One turn or mirror swaps these rows in pairs. Which row does each one swap with?
The rows were stretched afterwards, more along some directions than others.
labis: [-36  -2 -10   2 -10  16   7   7   9 -25   8 -23   9  25 -22 -13 -24 -24
  10  38   6  11]
kigil: [-26  17   0  -3   3  22  31  21  14 -16   9 -17  19  32 -19 -29 -25 -28
 -12  24 -10   7]
dav: [-13 -11 -24  31   8 -35 -16  -7 -31  -2  -2  31  -3  17  -4  40  44  44
 -25 -11  -5 -32]
pog: [ -3 -21 -20  12 -14 -19  22 -12  -9 -13  23  -9  -2  50  21   3   8  11
 -51  17  24  10]
Dup: [-25  31   7   9  53  23  14  -6 -20   5 -14  37  25   0 -24   2   0  27
   1 -54  -2   2]
vulo: [-32   7  15   6  43 -16 -21 -16   6  38  31  34  16  12 -22   4 -10 -23
   7 -21 -10   0]
tul: [ 10  24  -9  10  38   4  38  28   3  24  15   5  21   9  21 -15 -33 -29
 -21  -2   4  10]
Bis: [  9 -16 -22  18 -14 -15  16 -15 -15 -23  16 -16  -5  38  12   4  15  14
 -54  24  27   6]
Voz: [ 23  31 -60  -5 -22 -28  34  26 -34 -25 -31  -7  15  32   4  20   8 -23
  -9 -10  15 -29]
Bozip: [ -6 -27 -11  11 -28 -14   5 -10  -8 -10   9  -8  -7  35  12  19  16  10
 -38  24  23  14]
Rafu: [ 17 -15 -22   0 -27 -14  16  -8 -12 -28   5 -11   3  44   8  -7  20   4
 -58  16  12  -1]
ridom: [-11 -11 -28  25  12 -30 -13 -13 -31   4   2  29   6  21  -5  43  49  34
 -13 -12   3 -27]
vafig: [-32   1   6   0  33 -11 -17  -7  13  35  34  16   9   6 -19   6 -12 -38
  14  -6  -2   3]
bil: [ 18  11   8  26  16 -12   1  -3 -53   2   1  22  23   3  10 -11  31  69
 -22   9   0 -25]
Pidob: [-25   4   6   6  36 -23 -24   3   8  31  27  19   0  -2 -29  -1  -2 -27
   3 -29 -13   4]
mugup: [-42   2  14  11  39 -15 -21  -6   1  40  27  26   3  13 -13   5  -1  -9
  10 -29 -19   4]
kono: [ 32  12 -19 -37  -6 -16 -29 -26  -9  -6  -7  26  19  -2   0  15  15 -47
  20  -7  27  -1]
kupu: [ -4 -10 -24  19   7 -33 -36 -12 -29   7  -1  31   8  22   2  37  46  20
 -11   8  -1 -31]
sepa: [-25  14 -13  15  -7  13  27  23   6 -25   3 -20   7  30 -21 -14 -31 -34
   2  27   8  17]
vipun: [ -8  -6 -19  19   3 -36 -29  -6 -27  -4  -3  36   6  18  -7  39  47  35
 -13  -4  -7 -35]
fozib: [ 16  16 -43 -24 -28 -14  18  30 -22 -22 -33  -7  15  35   9  36   9 -35
  -2   9  14 -27]
Teso: [  2  27  -1   8  43  11  35  33   0  21  -2  15  21  16   8  -9 -42 -29
 -24  -2   0   9]
lig: [-38  15  -4   2  -5  11  24  17  14 -19  16 -30  -1  22 -17 -16 -28 -28
   6  21   2  15]
timak: [ 12 -12 -15  34 -11 -21  19 -20 -16 -16  20   0   2  42   1  -5  14  23
 -61   7  15  17]
Moli: [-24  34   6  15  48  22  20   3 -22  -1  -8  25  22   1 -30  -3   0  32
  21 -41  -7   5]
dated: [ 11  23 -51 -16 -25 -23  32  22 -27 -19 -27 -13  15  35  14  28  11 -31
   0 -10   9 -29]
Pebo: [ 11 -20 -20  23 -10  -7  15  -5 -12 -24   0  -7   0  40   6  11   9   7
 -63  32  16   2]
Daba: [ 34  10 -21 -39  -6 -10 -25 -21 -17 -10  -6  16  19  -8  -5   6  24 -33
  12 -16  40  -3]
mova: [  8 -25 -20  20 -23 -11  19  -4 -11 -25  14 -13  -8  41   9   7  13  12
 -49  13  26  17]
nomo: [ -9  -6 -28  29  20 -33 -20  -5 -31   3  -3  27   8  19 -19  38  47  29
 -28 -14  -4 -33]
Pilu: [-11  -9 -20  26  11 -34 -18  -4 -27  -7  -4  32   7  21 -10  33  44  40
 -27   1 -12 -38]
gitu: [-31  13  -1  -4  -9  12  29  34  12 -21   3 -29  -2  23 -20 -11 -29 -40
   5  25  -5  10]
Kazi: [-26   2   6  10  43 -14 -18  -2  10  44  34  11   5  -2 -17  -1  -7 -27
   7 -24  -5  13]
mifop: [-22  28   4   5  55  24  13   6 -20   9   4  21  11  -2 -31 -13  -2  30
   0 -61  -4  14]
rulu: [-28  20 -12  16 -20   5  22  26  11 -26   1 -23   5  24 -22 -10 -19 -28
   8  21   0  14]
Mide: [-26   8   2  15  37 -23 -18  -7   6  32  24  29   2  -2 -19  -1 -11 -27
  14 -22  -8   8]
Firas: [-26  40   7  16  61  16  27  -5 -32   6 -18  48  27   8 -19   7  -4  31
   3 -52 -12  -2]
nes: [-36  22  -2  -2  41  16   5   4 -22  -1 -14  26  27   7 -26   1   7  35
  16 -48  -9  -9]
nuvoz: [-31  18 -16   7  -6   3  27  24   7 -21   9 -19  10  33  -6 -17 -29 -30
   3  41   6   7]
Gimi: [-33   2  10   3  36 -20 -18 -12  13  30  29  23  10  12 -25  -1 -12 -32
   4 -17 -15   0]
liva: [ 35   0 -21 -30  10 -21 -28 -29 -24   4   2  20  24   3   0  -8  18 -20
  -4 -20  38  -1]
Zat: [-29  12  -1   9  -4  16  17  26   8  -8   6 -16  13  15 -10  -9 -27 -30
   8  54  11  15]
mobu: [  9  20 -11   5  37   5  41  27   7  24  23   1  20  14  11 -14 -32 -26
 -22 -14   9  15]
memu: [ -5 -34 -11  12 -14  -9  13 -15 -20 -20  22 -14  -8  37   8  -3  15  31
 -45  11  25  14]
feg: [ 20 -16 -15  25 -14 -15  18  -8 -10 -12  23 -12   0  35  11  -3  14   7
 -54  18  32  21]
nobud: [-30  -7  22 -30 -19   0 -45 -35  27  17  19   0  23  15 -14  11   0 -27
  39  -2 -18  -1]
Sada: [ 41   6 -22 -12  -4 -25 -29 -41 -20 -10  -7  23  10   1  -8   4  20 -17
   2 -22  30   7]
ditip: [ -2  -2 -36  28   4 -40 -19   1 -40  -2 -10  15   0  13  -8  35  50  31
 -15 -14   0 -30]
modo: [-21  16  -8   5 -21   5  19  21  14 -24  16 -24  11  24 -24 -16 -17 -32
  12  34   1  15]
Rasov: [ 44   2 -21 -49 -19 -11 -39 -23  -8   0   3  11  19  -8 -11  -5  29 -34
   8 -14  23  -6]
Ripi: [-18  30   2  10  55  28  25  -4 -36  13 -10  35  32  10 -33  -8  13  53
 -15 -59 -16 -12]
mivip: [ 39  10 -40 -29  -3 -14 -25 -30 -32 -11  -9   9  16   9 -15   8  32 -22
  -3 -24  40  -6]

Daba pairs with Dup
Pidob pairs with nomo
mugup pairs with kupu
nobud pairs with bil
kigil pairs with Rafu

One turn or mirror swaps these rows in pairs. Which row does each one swap with?
The rows were stretched afterwards, more along some directions than others.
peten: [-36 -20  12  50  18 -18   5 -25  52  26 -41 -28   6  -2  15 -50  13 -41
 -21]
sutul: [ 13 -28 -22   8  53  16  24 -60  59  54 -21  -9  50 -22  40   2 -38 -76
   7]
pumek: [  4 -20 -31 -19  35 -21  18 -13   9  65   7   6  35  -3  37  21 -18 -18
 -12]
nopi: [  3 -18 -25   4  45  15  -4  -9  15  47  17 -18  41 -16  57  29 -32 -35
   1]
kupal: [-20 -13 -35  14  27  11   2 -12  19  50  32 -35  14 -16  37   0  -8 -23
   1]
veza: [-24 -32 -28  12  32  63   9 -31  27  75   5 -34  32 -11  37  28   2 -43
  -2]
Gesa: [ -3 -24  -2  18  21 -14  -5 -28  26   7 -48 -12  22 -16  16 -37  20 -42
  15]
Zop: [-21 -29  29  42  18 -10  12 -23  89  49 -57  -1  31 -21  44 -22   1 -71
 -29]
zak: [-53 -33  -8  19  55  14   8 -25  50  47 -13 -26  27 -47  24 -29   9 -47
  16]
fen: [-39 -52   7  57  37  -3  22 -35  69  27 -41  -8  27  -4  25 -44   9 -48
  -5]
belu: [-22 -36  21  13  30 -15  11  -4  62   3 -62 -17  30 -12   4 -49 -27 -53
 -37]
bim: [-27 -36  -2  16  13 -11  22 -16  32  41 -37 -24  23  -7  15 -51 -13 -20
 -17]
vavin: [  8 -19  -3  41  42 -21   5 -17  29  57 -44  20  35  26  15  12  -4 -36
  -3]
dibu: [ -8 -43 -31  24  47 -11 -14 -35  23  22 -19 -24   9 -41  30 -43 -11 -23
  25]
tenuk: [-22 -17   4  62  -8  10 -33 -17  33  35 -27 -33  10 -26  22 -38   3 -47
 -33]
nati: [  3   5 -12  36  27  17  28 -17  35  53   2  11  11   9 -12  23  12 -15
   3]
Paz: [-11 -44 -18  23  37  26 -19   0   9  13 -34 -43  25 -21   5 -21   8  -7
   5]
tabuv: [-18   3  -1  33  27  14  -4 -51   8  41 -24  -9 -10  16 -21 -22  37 -29
  15]
rolun: [-41 -13  -4   1  17  45  -1 -66  23  28 -10  -4   6  -7  14 -21  37 -43
  24]
kef: [-11 -34 -11  -8  46  -1 -15  -2   1   4  18 -29  29  -8  26 -39   3   1
  12]
taba: [ 22   7 -27  25  23   4 -19 -35  25  53 -17 -21  12 -28  27   3 -37 -62
 -25]
Mog: [ -2 -48 -16 -15  61 -29  -9 -21   8  24 -29 -26  24 -38  35 -61 -22 -19
  -9]
fik: [-22 -52  -4   6  43  24 -18 -16  29  -6 -25 -16  37  -8   8 -31 -32 -51
   6]
Tinu: [ -2  -3   0 -10  11 -12   0 -15  27  -8  -6 -10  10 -28  22 -39 -12 -26
 -19]
tosi: [ -4 -32 -13  62  10 -36 -14   2  20  21 -38 -14   0 -22  -8 -66 -17 -21
 -20]
Tofib: [-55 -56   5  53  26  46 -10   1  55  31  -6 -23  45 -15  26  -8   0 -58
 -13]
figep: [-44 -72  -3   4  32 -11  16  34  43  24 -37 -24  24 -18  12 -32 -30 -16
 -18]
fozim: [-59 -55  15  36  20  27  10  17  83  15   2  -8  36  -5  35   0 -17 -53
  -6]
Gepa: [-24 -38 -24  51  39  72 -10 -48  43  49 -27 -36  21  -9   9  -4 -17 -69
  12]
voza: [  8   4   1  12  15  11  -3 -48  39  11 -52 -25  -6 -26  14 -26  -1 -45
 -16]
Zapem: [ 34 -13 -27  23  35  -9 -12 -17   1  23 -23 -16   8 -26  -4 -36 -49 -11
  -6]
lopum: [-17 -63  -1  47  50 -30 -34  -9  28  30 -61  -8  44   4  30 -33 -35 -44
 -11]
goso: [-34 -41  -7   3  21  -7   2  42  29  20   3   5  23   1  21   7 -20  -6
   6]
vufa: [-34 -29  -2  22  13 -15   9   0  18  33 -16  -4  22  13  29 -32  -1 -18
  17]
fero: [  0 -52 -49  15  52  14 -26 -25   3  54  17 -33  44 -30  69   6 -33 -38
   1]
lemel: [-42 -40   6  45  59  -8  24 -36  55  71 -47 -16  62 -11  58 -18  13 -66
 -22]
dol: [  7 -17 -25  -2  28   0  13 -21  36  78 -20  -6  14 -27  40  33 -28 -38
 -11]
kap: [  9 -22  19  55  13   8  -8 -28  55  14 -75  -8  28 -10  14 -27 -19 -55
 -36]
Rupo: [ -8  -4  -1 -11   4 -22  -4 -34  30  15 -31  16  -1 -26  13 -28  -1 -18
   1]
rabon: [ 35  -8 -28  34  29 -27 -30 -37  16  70 -43 -18  22 -38  35  -8 -37 -55
 -25]
zudaz: [ 13 -37 -26  38  45 -29  -8  -3  18  29 -34  12  39  13  35  -7 -48 -36
   2]
sepe: [-58 -46  -1  41   8  12 -20  -5  56   7 -10 -20  27 -25  32 -29  23 -49
 -15]
Faz: [-19 -42   3  46  17 -12 -24   9  44  12 -54 -30  33 -17  21 -43 -33 -60
 -43]
Fotu: [-54 -46   4   2   9  26  -1  21  55  32 -19 -30  23 -17  16  -1  -7 -30
  -5]
Vuve: [ -8 -40 -24   4  54  39   0 -31  24  34 -29 -35  28 -19   2 -16  -5 -37
  22]
komir: [-16 -19  16  45  12  25 -15 -44  61  32  -9   1  40 -10  42  -2  40 -62
  -8]
lon: [ 27 -14 -17  51  30   4 -17 -37  27  75 -27  -2  49   9  51  32 -42 -73
  -9]
Nup: [ -7 -26 -26  23  24 -25 -22 -45  30   9 -23 -21   6 -56  24 -62  11 -43
   2]

lemel pairs with zak
vavin pairs with Vuve
dibu pairs with fen
pumek pairs with Fotu
Paz pairs with nati

